(in the rows, 128 means zero)
These are runs of 7 systems, one row a step. Runs of the same system follow the same rule from any start.
seq 1, j639, 10 rows:
[[ 86 148 169 151 111 141 113 160 143 127 135 105 153 133  81 117 107 115]
 [127 116 111 137 110  79  97 131 121 149 156 112 127 122 188 108 141 127]
 [183 111 110 132 113 137 149 137 135  86 105 163 143 125 145 156 116 123]
 [ 83 132 147 127 110 141 127 130 149 121 102 102 142 133  81 127  89 147]
 [101 139 127 142 119  95 121 135 136 147 161 114  99 128 170 125 164 159]
 [175 111 145 133 154 137 140 140 125 118 114 156 147 131 155 179 133 113]
 [ 89 123 133 117 135 136 130 111 103 105 102  96 134 126  95 132  74 124]
 [110 154 103 107 100  98 142 132 134 134 148 106  98 142 141 118 178 144]
 [170 116 151 120 146 163 129 125 150 150 106 170 132 157 149 149 132 139]
 [ 91 109 139 154 158 144 132  99 107 125 125 107 118  93 100 126  96 128]]
seq 2, j639 (10 x 18):
[[117 147 194 101 196 138  83 201  97 128 126 122 170 161 146 146  96 131]
 [ 88 102  89 149 101  88 157  77  65 136 121  74 111 148 174 130 100  69]
 [180 144  76  39 102 109 147  99 174  91 104 145 104 111 110 158 173 163]
 [113 141 192 145 140 220 135 155 134 150  98 156 108 189  98 106 110 194]
 [ 57 105 124 194 180  89 135  93 125 204 162 101 121  71 139 131 156  99]
 [200 164 118  69 173  97  98 152  94  51 170 152 131  98 153 166 151  83]
 [142 108 136  96  74 184 154 131  69 124  62  92 163 210  92  86  73  99]
 [ 65 132  51 135  92  94 148  41 204 184 132 129  84 115 121  86 146 166]
 [200 154 198 151 164 175 104 176 172 106 173 200  94  90 128 160 203 174]
 [ 98  78 178 181 198 154 120 182  45 166 107  99 214 127 115 109  54  80]]
seq 3, j122:
[[138 161 178  88 135 162  69  94 167 104 154 137 104 103  48 132 126 108]
 [149 130 126 164 164 139 175 161  78 182 148 137 162 137 123 112 181  52]
 [154 130  91 108 177 129 145 157 129  97 118 172 102 111 169 129 132 236]
 [174 121 151  92 107 133  50 100 124  61 146 121 145  91  89 118  74  76]
 [124 133  71 142 100 102 172 154 132 209 131 124 184 158 119  72 173  80]
 [139 126 116 158 133 157 150 101 196 121 119 190  68 104 144 152 146 230]
 [154  88 201 140 136 152  85 124  94  86 120  93 165  58  69 169  91  71]
 [ 91 138  54 163 129  67 176 207  86 158 144 107 182 148 183  75 138 113]
 [158 125 117  99  71 136  97  81 197  81 108 172  66 154 183 139  99 222]
 [117  94 187 112 106 139  86  65 138 171 115  71 164  96  31 142 116  32]]
seq 4, j535 (10 x 18):
[[118 175 197 131 136 164 107 131 156 144 154 151 101 181 123 146 151 114]
 [ 99 130 129 108 150 140 105 115  54 146 139  91 108 142 119  60 112 132]
 [120 176 105 123 130  79 131 172 128  87 180 115 121  92 126 136 175 115]
 [159 159 169  98 132 170  76 113 177 127 145 176 122 159 104 115 122 126]
 [115 104  90 116  91 115 104 110  80 143 131  86 137 122 121  39 104 133]
 [143 150 117 174  93  92 138 156 155  80 176 133 125  74 133 156 171  94]
 [168 120 169 133 168 182  76 103 157 142 127 194 136 140 121 115  87 133]
 [126  86  54  92 123  83 128 112  78 137 112  89 148 102 149  74 106 148]
 [155 145 136 149  77 104 154 157 194  80 139 137 131  91 121 198 173 113]
 [138 101 171 146 139 199 103  92 151 167  93 170 139 175 110 101  64 139]]
seq 5, j468:
[[115 125 128  92 139 110 113 155  99 153 113 104 150 171 160 105 114 141]
 [151 127  82 120 125 101 157  96 166 134 127 158 125 122 143 157 152 110]
 [104 131 169 145 120 158 132 133 138 131 132 105  96  97  80 129 157 166]
 [105 116 130 140 172 134 116 118  77 149 128 127 131 157 157  99  81 110]
 [162 157 121 102 133 103 121 124 154  92 152 156 138 126 135 172 144  74]
 [128 137 136  91  87 139 121 153 124 113 121  93 102 124  98  99 155 191]
 [104 103  89 138 157 139 162 104 124 186  89 145 153 164 142 104  93 129]
 [137 151 141 177 134 125 124 117 176 122 174 164 120  91 120 158 154  83]
 [139 123 179 113 109 159  88 143  65  92 136  85  99 118 110  95 121 155]
 [133 125  74  88 161 105 149 138 118 126  91 149 181 169 159 136  72 112]]
seq 6, j443:
[[160 115  83 170 107 151 190 116  94 117 127 144 120 119 113  99 153 104]
 [117 150 180 132 159 135 108 136 153  81 137 137 126  99  97 190 107 119]
 [122 103 135 101 115 113  87 104 108 173 115 100 150 173 160 100  96 102]
 [148 152  67 110 120 107 177 176 118 105 131 139 136 126 131 113 171 150]
 [132 116 168 148 114 155 104 100 180 116 125 143  90  94 110 154 124 180]
 [101 113 137 145 149 148 126 113  85 183 125 104 151 143  93  78 112  87]
 [159 151 102 141 136  88 142 164 128  95 158 152 155 122 167 163 149  74]
 [133 106 162  94  86 132  95 115 121  90  99  87  96 128 141 155 102 180]
 [ 94 128  84 109 157 132 149 138 140 195 106 135 159 151 103  66 124 165]
 [150 151 116 188  99 130 161 122 167 121 173 164 102 105 131 142 190  93]]
seq 7, j535, 10 rows:
[[143 142 105 150 122 108 143 159 179 120 131 169 159 130 147 143 123 114]
 [154  91 144 117 127 146 106  67 131 166 107 132 121 136 137 136 117 114]
 [116 101 113 149 115 118 150 150  97 100 109  95 131  89 133 127 113 168]
 [131 152 120 141 149 126 158 142 161 115 124 170 150 144 129 170 126  98]
 [125  99 147 104 142 143 110  84 131 191 102 118 119 144 132 125 126 141]
 [111 124 110 136 100 114 159 157  87  87 118  87 115 120 147 133 130 157]
 [126 161 150 138 152 141 142 148 160 126 134 157 149 147 104 164 129  81]
 [105 105 136 115 152 138 103  82 119 183 123 120 104 143 138 100 122 159]
 [135 142 109 120 104 107 159 174  79  77 135  95 116 117 145 129 153 142]
 [122 165 166 122 143 141 111 140 180 125 139 155 152 146  97 159 116  82]]
seq 8, j468:
[[116 129 169 208  86 115 122 206 119 104 169 101 129  97 148 123 149 137]
 [158  66 157 117 114 124  98 113  80 141  90  96 143 155 192 151  92 123]
 [134 120  81 115 150  65 144 142 165 103 121 134 163  68 143 188 133 134]
 [ 85 130 154 162  75 132 170 154 112 127 126  69  86 126 128 144 178 159]
 [106  87 154 120 187 125 107  99 107 205 103 117 141 154 169 142 106 124]
 [131 153  96 125 167  81 135 101 137  82 172 144 102  71 134 173 151  87]
 [105 160 175  86 104 153 136 161  92 101 116  66  92 157  88 134 157 158]
 [105 125  82  84 170 101 126 103 136 197 105 143 149 184 171  99  97 140]
 [141 155 101 149 124 122 156  82 179 122 163 161 102  80  87 153 187  87]
 [107 139 202 130 139 194 105 154  81 125 131  99  95 138  85  91 125 178]]
seq 9, j185 (10 x 18):
[[122 120 141 142 144 114 133 127  96 127 129 114 104 137 179 156 138 133]
 [138 141 114  74 141 129 134 147 123 124 107 125 135 145 109 120 136 157]
 [102 154 116 145 107 128 143 110 138 125 135 135  98 167 145 121 120 130]
 [117 113 132 107 136 104 125 102 148 166 120 113 131 125 131 152 144 127]
 [116 141 129 122 158 145 123 111 105 128 141 124 105 113 100 107 131 136]
 [151 130 132 123 131 138 134 114 105 118 127 138 123 161 149 139 119  92]
 [135 140 101  92 116  99 108 135 148 120 138 125 144 123 134 116 124 128]
 [137 127 114 154 106 141 140 107 147 142 138 144 110 118 118 108 150 139]
 [118 117 153 139 147 145 126 108 138 146 115 130 148 124 105 149 106 100]
 [128 127 134 127 141 111 108 141  89 104 152 106 129  97 133 123 129 118]]
seq 10, j122, 10 rows:
[[119 113  77 160 165 110 138 130  91 148 134 134 194 115 118  87  80  59]
 [146 149  68 114  73 105 177 156 174  93 113 146 113 137 151 133 161 191]
 [147  91 199 148 100 152  38  89 166 136 149 127 123  86 103 117 104 131]
 [ 96 106  91 172 160 114 203 138 100 175  95 120 190 133 118 140 116  63]
 [109 152 108 131 101 102 152 168 156  69 138 122  75 106 168 153 156 233]
 [154  92 205 133  99 153  32  96 109 119 135 108 142 133 128 116  62  85]
 [ 74 132  54 113 146  82 208 131 129 202  94 107 183 171 129 125 139  85]
 [119 161 138 140  92 146 139 109 169  75 146 140  19 111 144 148 171 223]
 [148  91 238 139 156 180  57 130  86 145 122 104 175 127  92 138  73  61]
 [ 72 162  21 112 184  50 208 165 105 159 126 125 162 152 176 129 144 107]]
seq 11, j653:
[[157 118 144  79 120 132 119 147 122 131 100 120 137 164 155 142 138 154]
 [ 86 165 121 108 116 117 121 115 155 141 142 124  99 158 120 107 129 146]
 [112 111 142 120 161 135 148  95 107 148 109 113  98 122 132 161 141 132]
 [144 130 136 116 174 144 102 147 139 151 136 162 145 128 127 108 128 153]
 [138 152 119 102 134 106 104 109 135  94 154 139 111 125 142 149 118 101]
 [126 137 107  94 138 114 166 151 105 126 116 105 134 128 113 138 159 131]
 [137 135 108 131 122 157 142  96 143 153 123 154 123 141  95  94 137 121]
 [117 107 150 131 142 123 100 102 135 127 130 112 139  83 102 147 110 112]
 [140 132 125 158 161 127 141 174 105 100 146 145 138 102 144 130 131 136]
 [172 135 112 111  95 128 126 134 128 113 127 145 143 163 141 120 129  94]]
seq 12, j185:
[[123 118 123 160 128 177 198 147  40 103  97 109  94 140 117 105 130 165]
 [102 169 156 106 136 111 148 182 150 134 112 127 162 207 155 190 121  99]
 [ 92 130 114 100 115  83  83 125 155 134 147 103  91 112 179 112 136 221]
 [122 110  97 131 146 179 206  82 111 172  78 137  97 147  97 120 148 151]
 [ 66 179 176 109 161 118 116 116 139 120 140 109 125 165 109 182 105  62]
 [159 105 126  76 128  91  65 112  79 137 155  94  94 121 187  93 155 160]
 [161 149  53 105 148 164 193 112 134 132 100 191 133 165  97  87 131 127]
 [ 86 162 157 146  82 103 109  85 202 104 152 123 112 138 126 188 114  69]
 [144  66 140 109 122 109  68 100  98 193 136  81 131  70 119  74 159 152]
 [152 156  96 158 209 183 184 136  81 115 133 192 136 135  91 104 120  88]]
seq 13, j653, 10 rows:
[[104 139 163 165 126 153  86 110 144 151 144 147 146 179 126  98  65  81]
 [109  95 123 152 127  58 115 132 137 124 138 101 130  81 195 183 134 137]
 [177 140 130 121 106 169 150 185  92 102 121 145 103 158 148  96 162 192]
 [ 94 149 131  89  96 130 106  77 154 149 114 116 134 203 114 117  76  81]
 [ 64 102 133 154 151  87 148 113 150 167 129  88 107  66 136 173 170 168]
 [197 118 160 141 169 206 117 143  82 120 132 182 104 139 139  93 136 165]
 [116 160 123  69 132  85  66 122 169 112 134 135 171 171 145 140  57  77]
 [ 95 145  88 127 116  73 195 144 134 119 139  90  91  82 139 173 218 159]
 [186 110 140 109 130 222 147 109  72 161  95 150 112 173  79  62 143 136]
 [ 66 125 133 123 154  96  62  77 200 148 135 137 174 112 103 140  37  87]]
seq 14, j443:
[[104 150 120 132 162 150 127 140 153 147 123 165 139 155 113  94  96 157]
 [127 138 101 148 104 114 140  81 133 124 158 132  99 114 124 126 150  81]
 [151 129 180  96 169 151 112 142  87 112 123 119 120 124 123 161 139 130]
 [136 119 100 123 117 129 121 131 141 127 108 151 167 168 147 101  72 128]
 [114 156  99 103  99  97 142 118 151 110 143 107 106 102 102 129 172 132]
 [156 107 182 124 153 165  96 123 128 163 129 141 110 120 127 131 155 160]
 [131 121 101 170 120 144 143 137 103 118 127 142 164 137 113  86  86  85]
 [121 145 124 104 128  77 121 128 145  95 143 107 132  91 129 184 142 102]
 [145  99 167  92 110 144  98 137 116 161 100 109 125 166 153 122 131 172]
 [115 142  65 167 121 132 167 156 132 126 133 154 145 125 112  66 119 149]]

Which system made each run below?
seq 15:
[[146 142  97  98 132 163 155 112  91  95  98 144 119 165 108 101  89 126]
 [ 95 143 118 131  95 137 151  95 158 173 126 116 109 134  79 106 168 127]]
 | j639
seq 16 (2 x 18):
[[133 107 145 114 113 145 133 177 164 164  79 119 205 132  71 119 114 146]
 [ 68 138 135 214 142 117 135 152 117 108 164 124 107 102 157 126 106 138]]
 | j185
seq 17, 2 rows:
[[163 129 164 127  99 118 134 160 119 137 137 102 169 126 103 160 176  44]
 [158 114 137 105 136 134 108 160 121 122 121 142 103 134 181 119 142 228]]
 | j468
seq 18:
[[166 135 130 112 141 120 103 155 130  88 139 158 141 124 155 139 111 133]
 [128 163 106  94  96 106 144 148 129 101 138 114 126 156 128 132 148 108]]
 | j653
seq 19, 2 rows:
[[126 148 147  69 113 131  93 131 143 100 130 105 114 112  78 112 135 159]
 [117 160 102 146  73 134 133 146 145 118 144 132 134 157 108  66 119 126]]
 | j535
seq 20, 2 rows:
[[110 146 129 137 187 147 126 142  94 112 141 143 115 124 121 109 101 146]
 [157 135 121 113 146 115 131 127 152 131 122 161 150 146 155 168 129  94]]
 | j653
seq 21, 2 rows:
[[ 78 135 131 103 132 126 135 111 114 138 110  97 103 158 134 129 107 151]
 [127 133 121 122 137 120 156 104 132 148 131 129  89 131 144 155 177 141]]
 | j639
seq 22:
[[116 125 132 144 108 167 123 155 132 139 114 129 134 134  96  64 112 186]
 [128 142 139 144 151 119 128 122 186 118 133 170 159 128 128 181 100  85]]
 | j122
seq 23, 2 rows:
[[ 91 132 136 142 127 124 100 101 125 158 145 121 125 161 139 101  96  99]
 [179 129 121 100 143 125 116 126 113 119 146 143 140 107 114 128 154  88]]
 | j468
seq 24:
[[156  90 154  98 108 124 100 126 129 150 103  98 167 106 104 137 134 115]
 [ 83 134  83 172 140 114 157 122 132 152 144 136 125 120 131  93 124 126]]
 | j122
seq 25:
[[130 157 129 124 163 127 152 141 101 111 140 138 104 144 145 157 153 117]
 [156 124 104  87 130 124 125 122 129 164 118 135 149 148 127 107 144 112]]
 | j653
seq 26 (2 x 18):
[[158  93 138 139 124 131 139 150 182 128  88 159 156 116 151 179 118 174]
 [ 61 134 165 163 145 131 124 140 131  99 123 104 120 112 121 163  75 149]]
 | j639
seq 27, 2 rows:
[[101 135 113 102 105  70 144 128 161 163 115  95 164 153 143 175 144  79]
 [157 122 144  84 119 144  85  84 128  90 117 138  75 147 167 141 102 175]]
 | j639
seq 28:
[[117 150 143 125 106 128 133 163 147 117 127 125 106 153 150 135 142 182]
 [ 99 118 113 156 141 139 129  92 125 152 132 130  97 109 126  89 114 162]]
 | j443
